array([  83.89, -176.73,   73.85,  154.88,  -12.20,  174.97]) value 174.97

array([[  1.214,  -4.171, -13.141,  -8.582, -11.053,  -6.806,  -7.573],
       [ -1.534,  -6.639,  -7.008,  -6.827, -13.409, -14.070,  -0.625],
       [ -9.480, -11.437,  19.718, -14.767,  -9.995, -15.384,  -8.768]]) value -7.573

array([[ 0.630, -0.598,  1.890,  0.673,  0.980, -2.102],
       [ 0.228, -0.131, -1.417,  0.182, -0.348,  1.109]]) value -2.102

array([-16.2, -19.2,  16.2,  19.6,  10.7,   0.7]) value 0.7

array([[-13.110,  -4.140,  21.775,  12.265],
       [  2.985,  -6.040,  11.464,  13.489],
       [ -4.341,   1.207,  21.419,   4.618]]) value 12.265

array([[ 10.14, -23.49, -23.06,  19.27,  -2.02],
       [-12.64, -14.76, -19.08, -14.00,  -7.64],
       [-11.34,  -6.66,  -7.31,  -7.12, -10.52]]) value -2.02

array([[  3.0,  18.9, -12.5,  12.1],
       [-11.1,   0.6,  14.2,  19.5]]) value 12.1

array([ 105.35,   43.34,   -1.34,  -77.18, -191.90,  -10.29]) value -10.29

array([[ 0.002, -0.094,  0.180, -0.037, -0.038,  0.149],
       [ 0.005, -0.011, -0.118, -0.014,  0.003,  0.105]]) value 0.149
---
-35   11  -15   24
 -3   30  -12   24
 -1  -14   22    7
Out: -12

 15    1    7   16    7
-23    3   -6  -43  -21
 15    3    0   19   16
Out: -6

  0   -3   -6    0   -2   -7   -9
 13  -22  -12   26   37   -1   -8
-14    2   -8  -16  -24  -13  -17
Out: -12

-43  -24   38   49    1  -37
 49    1  -37   -6   37   22
 38   49    1  -37   -6   37
Out: -37

 27   12  -38  -45
 21   16  -13  -18
 -3    3  -47  -18
Out: -13

 40   36  -14  -32   -8
 40   34  -22  -24    5
-19   26   25   26  -11
Out: -22

 -3   27   19   21
  4   16  -21    7
-44   18   15   40
Out: -21
---
[-40   6 -10   4] ⇒ 6
[ -6 -48  20  21] ⇒ -48
[  9 -13 -35  12] ⇒ -13
[ 34 -13 -47 -48] ⇒ -13
[ 17  45 -11  36] ⇒ 45
[ -5  16 -49 -16] ⇒ 16
[-30  23 -36  26] ⇒ 23
[ 24  30  -1 -41] ⇒ 30
---
Input:
[[ 44 -18  22  32 -11 -25]
 [ 38  33  16  11  21  17]
 [ 46  33  -6  18  26   8]]
Output: 21

Input:
[[-8 20 24 29 14 18]
 [40 38  8 31 31 25]]
Output: 14

Input:
[[-41  14   3  19]
 [-10  18   0   3]
 [  4   2  -9  -2]]
Output: 0

Input:
[[ -9  15  -8 -24]
 [  3  13  -9 -21]
 [-37  10  -6 -15]]
Output: -9

Input:
[[-42  -9   0  19]
 [ 11  -9  43   0]]
Output: 0

Input:
[[43 22  2 19  0  2  3]
 [19 43  3 10  1  4  5]]
Output: 2

Input:
[[  9 -24   6  -8  -2 -23 -13]
 [ 17 -15   3 -30 -19  -1  32]
 [  4 -14 -18  38 -16   4 -11]]
Output: -1

Input:
[[ -3  18  48   5  -1   4]
 [  7 -38 -18 -13 -14  -5]
 [-44 -30  29 -13 -18 -10]]
Output: -14

Input:
[[-23 -25  12 -21   2]
 [-39 -39  23 -26  -1]]
Output: -21

Input:
[[ 34  11   3  -8   0]
 [ 23  15  12 -24  38]
 [-34  30 -40  -6 -41]]
Output: -24
---
[[-12  12 -28  30 -27  38]
 [-12  15 -19  18 -18  16]
 [-12   4  35  19 -23  -5]] gives 16

[[ -5  -1 -37   7]
 [ -2  -9  41 -18]
 [-14  12  -6  -4]] gives -18

[[ 13  -1  29  27]
 [  9   5  34 -23]
 [ 34   0  41  20]] gives -23

[[ -2 -11   1   3 -43]
 [  3 -22 -21  21 -22]
 [ -1 -14  -3   7 -41]] gives -22

[[ 18   3  22  -3 -17  14 -12]
 [-10   0 -40  -3  -3 -17   6]
 [ -4  -3  -3  25  12 -13 -12]] gives 6

[[ 39 -11   5  30  42 -16]
 [ 21  -4  12 -30  13  13]
 [ 23   0  21 -35  -8  -5]] gives 13
---
[[ 25  22 -12   0  10]
 [ 22   8 -12  48 -42]]
48

[[-12  -9 -31  -8  18]
 [-13 -27  -7  34 -28]
 [-11 -14 -14 -15  46]]
-15

[ -1  22   1  38  15 -15 -12]
-15

[-40  27 -36  -5  40   0]
40

[ 30  36  26 -30   0]
-30

[ 13  -2 -31  19  37]
19

[  9  10   3 -35  12  -6  20]
-6

[ 13 -36  20  46 -16]
46
---
[[345, 425, 451, 278, 146, 775, 650],
 [473, 667, 99, 207, 451, 771, 437],
 [483, 519, 643, 403, 379, 295, 396]] | 345, 396

[-24, 40, -41, 20, -37, 49, -43] | -24, -43

[4, 1, 18, -30, 33, -14] | 4, -14

[[-43, -20, 284, 158, -304, -702, 270],
 [495, 224, 213, 835, 982, 928, 135]] | -43, 135

[41, -25, -318, -370, 885, -548] | 41, -548

[[-306, 70, -989, -97],
 [512, -215, -561, -575]] | -306, -575

[[298, -373, 336, 119, 691, -430],
 [-561, -240, -169, -346, 282, 681],
 [-493, -276, 141, -383, -389, -218]] | 298, -218
---
Q:
  59    67   -43   192
  94    67  -555   700
 -16    59    47   -19
A: -16

Q:
 335  -340   372   299  -240
-173   728  -823   129  -142
 137   -32  -487  -254   227
A: 137

Q:
66  55  37  59  46  54  71
56  53  57  44  63  87  48
70  35  73  67  86   1  42
A: 70

Q:
493  346  433  691  565  512  655
371  593  337  354  363  645  823
590  963  568  142  574  746  495
A: 590

Q:
6  8  1  8  5
6  3  8  3  5
7  6  7  7  5
A: 7

Q:
4  8  7  7  4  6
7  6  4  8  8  5
7  6  8  2  9  7
A: 7

Q:
102  157  112  137
100  158  233   30
130  155  188   86
A: 130

Q:
 90  173  108  199   99
 85   71   94   97   66
 87   70  199   17   61
A: 87

Q:
-540  -542    61   398  -146
 555   177   -72   536   349
-111   540    42  -202   414
A: -111
---
[[215, 416, 703, 402, 231, 551],
 [-351, -298, -55, -393, 843, -684]]	843, 703

[2769, 6568, 3158, 9416, 8930]	9416, 8930

[[9, 5, 2, 6, 4],
 [2, 4, 3, 4, 4],
 [3, 3, 3, 3, 2]]	9, 6

[26, 93, 53, 78, 25]	93, 78

[206, 179, 21, 148]	206, 179

[[2712, 5928, 4832, 1911, 9950, 2065],
 [1122, 6337, 5161, 3012, 6783, 2859]]	9950, 6783

[16, 42, 78, 61, 48]	78, 61

[[143, 239, 115, 108, 182],
 [237, 203, 34, 26, 254],
 [205, 108, 99, 46, 44]]	254, 239

[208, 45, 62, 95, 156, 6]	208, 156

[940, 853, 316, 139]	940, 853
